In the data rows, the value 128 means zero.
Here are some points:
[116 111 167 142 153 148 104 115 144 153  97 121 151 179 104 115 130 150
 145 148 153 114 130  87 140 144  98 178 113 143 167 113  72 113 106 119
  86  49 100 171 106]
[172 125  93 149 200 152 148 135 121 110  80 101 163 153 122 139 137 154
 152 138 233  58 133  74 114 133  79 148  97 110 139 116 138 100 100  61
 113  57 119 173  81]
[136 153 130  98 104 155 154 133 147 137 203 125 163 109 126 121 143  99
 174 126 107 118  96 144 103 113 166  92 122 111 123 132 123 139 153 155
 131 149 140  95 131]
[160 136  83 136 132 114 160  98 136  93 146 136 113  99 176 136 110 100
  83 147 132 131 170 143  97 176 120 122 162 171 102 132 103 114 130 108
 208 144 129 125 142]
[183  94  99 154 163 167 146 105  96  84 113 126  91  93 157 158 128 148
 112 176 144 158  94 158 104 151  65  83  94 132 142 133 114 122 157  98
 143 156  99 104 132]
[145 113 103 152 137 119 122  92 116 105 116 141 101 157 196 159 127 140
 123 153 133 153 125 166 100 143  98 136 141 182 126 123 148 110 134 105
 184 114 140 149 136]
[168  66 108 170 186 143 158  90 139  99  17  96 127 100 138 122 135 163
 107 154 201  86 136  74 117 149 103 150 104 164 136 129 137 107 160  62
 174  23 113 159  88]
[118 106 114 126 148  77 148 124 154 149  75 125 139 144 129 152 115 166
 132 138 173 126 150  92 129 108 111 163 109 155 146 128 103 125 121 114
 125  43 108 147 116]
[155 128 109 121  85 116 110 154 117 117 211 122 103 120 166 126  91  55
 109 143  68 172 105 209 120 145 167  76 162 120 104 133 168 134 169 194
 159 211 164  59 202]
[ 66 133 140  89  91  99 119 182  98 147 140 144 133 156 103  99 140  54
 124 116  87 166 122 144 165 115 122 139 129  80 102 145 138 126 152 161
 136 134 111 142 178]
[ 77 159 153 119 101  93 142 165 135 135 206 115 170 103  68 130 134  81
 102 120  58 107 113 158 143  80 186  77 162 113 111 114 103 116 128 193
 138 187 162  61 175]
[157 121 123 169 145 129 122 106 178 119   0 137 120 154  73  97 133 232
 176 181 244  95 131   0 116 107  49 169 107 170 180  94  82 136 123  28
 119   0 116 242  87]
[148 121  89 126 140 152 160 142 157 110 123 111 152 108 151 121 125 111
 125 120 106 118 124 136  98 129 125 134 123 118 138 175 121 117 129 135
 122 138  85  78 164]
[149 131 134  93  98 142  69 155 110 127 205 116  90  84 178 155 117  31
 112 106  65 150 104 175 118 135 209  61 164 135  92 137 146 154 163 171
 151 242 129  87 193]
[ 60 106 139 143 116 122 107 169 149 175 119 120 161 181  49  69 113 156
 140 131 149 116 121  77 120 111  87 108 129 121 160 128  96 130 129 145
 101 115 141 139  77]
[131 118 141 104 188 107 127 110 163 103  47 157 164 166  85 146 127 202
 171 149 215 121 131  52 136 135  80 146 107 123 159 126 102 138 110  63
  86  29 122 181  84]
[100 162 141 115 116 129  97 119  88 163 192 125 158 100 119  84 128 103
 122 100  77 124 111 137 164 117 143 115 161 139 126  73 123 122 141 150
 134 155 168 119 147]
[145  77 129 153 153 138 150  68 113 107  39 144 114 116 162 164 130 135
 122 197 205 125 130 125  94 174  92 126 108 174 142 171 131 135 114  99
 154  81 118 163  74]
[ 63 107 151 118 150 123 170 162 158 152 122 138 166 139  69 108 134 152
 144 139 153 113 158  85 160  93 117 174 117  90 131 109 115 123  98 140
 119  95 149 139 106]
[ 58 160 142 136 101 159 103 194 130 149 207 118 144 155  94 118 134  53
 124  69  65 158 135 170 169  92 167 115 129 100 121 113 128 120 165 192
 108 181 158 107 160]
[232 109 103 156 140 128 137  68 122  71 114 120  76  73 226 208 121 107
  82 196 119 178  88 190 148 170 172 155 112 163  87 174 175 151 119  83
 188 152  97  82 164]
[164 127 160 173 165 134 155 127 144 117  82 125 140 113 128 128 131 149
 139 148 163 131 137 121 115 115  74 151  95 157 152 149  72 147 125 118
 118  54  82 169 139]
[137 104 115 111 171 111 126  99 129 123 101 127 145 128 150 167 143 162
 128 179 154 120 146 139  90  98 123 145 116 142 119 151 137 140 130  58
 141 129 133 153 112]
[142 148 111 131 173  91 158  96 167 136 112 135 149 110  99  98 106 149
 144 137 169 131 153 107 129 130 102 155 104 127 147 108 139 146 111 124
 106 103 151 117  81]
[136 132 144 158 144 141 120  96 144 126  83 153 179 144 109 112 155 182
 147 121 121 125 161  99 132 104  89 187 110 120 189 119 104 119  97 128
  82  88 126 159  97]
Here are 17 more points, each followed by its number:
[204 108 107 133 168 145 154 111 141 115  99 143  93 101 192 193 100 128
  88 163 174 120 118 145  85 144 137 113 105 110 140 168 142 148 120  69
 158 111 127 134 115] 0
[137  83 104 153 173 134 146  84 128  94   2 199 175 123  99 118 122 236
 181 162 216  54 169  33 108 112  56 149 102 176 199 129 103 113 120  72
  94   0 126 224  67] 1
[135 124 144  77 175 137 140  86 144 112  74 111 113 129 100 129 151 170
 145 142 180  82 159 110 117 112  83 148 131 146 134 138 128 125 103  92
 100 103 135 160  77] 2
[103 134 144 134 191 153 154 110 183 125   0 139 140 151  56  98 127 255
 163 127 255  45 181  38 154 107  33 196  57 159 167 129  93 117  88  48
  34   0 133 246  70] 3
[114  94 144 142 116 110 155 159 121 181 153 151 160 116 155 134 127 139
 100 102  73 123 137 119 165 115 139 120 158 113 132 128 162 141 135 157
  99 176 136 108 113] 4
[104 121 136 139 111 126 160 162 148 141  89  90 133 157  74  89 154 170
 157 141 157 108 141 115 150 108  73 133 129 156 148  98 122 127  78 105
 106 100 114 187  73] 5
[172 155  87 119 142 111 148  94  96 102  96 138 100  80 154 144 101 113
 137 151 131 148 155 154 123 124 150 141 115 123 134 134 149 157 150 112
 160 145 103 138 150] 6
[143 140 154 135 149 152 140 145 115 100 119 112 130 129 164 133 150 134
  99 124 142  96 125 136 127  99  99 169 139 140 107 151  89 127 114 114
 119 122  90 146 111] 7
[214 105  94 157 169 165 140  43 120  72  66  98  67  74 187 180 122 167
  74 193 216 101 139 142  89 157  97 152 123 190 142 147 153 115 162  73
 167  70  56 186  86] 8
[ 44 137 211 102  73 129 108 160 116 165 130 164 182 174  20 126 143 145
 153 145  79 118 136  80 156  82 142 148 137  68 120  96  91 102  96 168
  87 150 149  99 127] 9
[ 83 126 111 101  88 117 117 141 131 144 154 141 151 132  71  89 156 119
 109 132  94 152 111  94 152 106 131 133 137 121 151 131 102 147 148 129
 105 146 132 133 134] 10
[161 149 122 152 124 145 114 131 120  81 159 122  73 130 177 134 106  84
  73 136 136 164  93 186 106 155 157  88 151 124  99 149 171 124 181 151
 208 166  86 132 142] 11
[120 143 120 114 113 131  91 141 122 146 107 113 133 115 105 130 149 110
 173  95 129 115 110 166 142  98 130 109 111 109 154 143 137 127 107 191
 107 171 136 132 111] 12
[166 125 115 146 136 149 159  75 135 103 114 112 101 123 158 191 119 121
  88 149 152 149  88 168  89 172 155 103 102 151  99 141 115 170 139 119
 152 124 106  75 150] 13
[  0 169 169  99  51  61  53 240 138 237 214 157 219 197   0  39 180 138
 226  71  79 121 112  28 167  41 138 155 196  84 128  80 127 122  60 227
  59 127 206 122 138] 14
[ 99 111 117 125  87 125 101 168  91 141 207 119 136 165 154  81 132  78
 120  68  56 161  98 178 113 102 192  93 153 105  81 144 161 163 136 206
 147 226 149  69 188] 15
[ 93 130 121 107  85 100 107 166 126 126 176 160 144 146 125 126 110 113
 128 125  66 132 121 114 162 104 161 151 142  83 137  98 100 103 121 174
 158 154 193  84 117] 16
Which two of these numbered points are nearest to each point below, looking only along the 2 directions in which the first points spread most? Their numbers follow each, nearest first.
[171  99 101 138 129 125 151  65  91 107 100  99  58  80 182 174 172 111
  84 130 166 148 120 190 119 147 131 119 126 137 112 175 149 126 130  92
 169 116  88 110 124] > 13 0
[168 139 110 155 199 129 131 100 190 123  43 136 146 153 108 122 129 154
 157 162 176 108 164  71 129 144  61 195 131 139 171 121  95 165 103  96
 116  78 116 164  60] > 2 5
[145 124 142 130 164 162 131 116 143 110  43 139 164 146  51 111 139 208
 122 138 215 126 148  78 129 159  66 183  94 148 126 121  87 137 100  82
 103  26 139 197  84] > 1 2
[ 64 171 131  89  25 107  72 170  59 141 255  96  66 110 168 147  98   0
 124  64   0 203  76 210 166 139 217  25 172  82  84 147 178  95 136 230
 201 255 174  20 222] > 15 16
[ 75 196 130 149  67 110  74 174  77 144 255 122 126 132 140 130 107  55
 107  55  15 175 108 152 121 136 165  70 138  80  98 150 169 137 151 205
 151 240 146  51 191] > 15 16
[ 95  90 145 122 186 111 163 138 166 135  32 122 178 159  47  93 115 221
 136  82 211  72 153  53 131  99  75 209 125 170 160  95 104 146 118  86
 110  20 135 213  77] > 3 1
[200 151  93 153 152 159 103 105  88 167 146 121  52 120 183 163 108 135
 100 140 137 136 131 170  83 175 116 103 148 136 101 154 128 169 136  87
 141 136 112 141 126] > 13 6
[ 49 179 145 101   4 100  88 228  63 179 255 144 107 147 130  82 103  22
 100  43   0 197  80 212 170  77 223  29 161  78 100  59 140 133 138 254
 123 255 156   0 211] > 15 16
[187  77  87 117 179 117 177  54 132  97  44 127 120  83 149 168 105 158
 130 169 202 124 153 119 131 160 118 108  70 163 111 149 165 162 129  67
 132  94  79 179 115] > 8 0
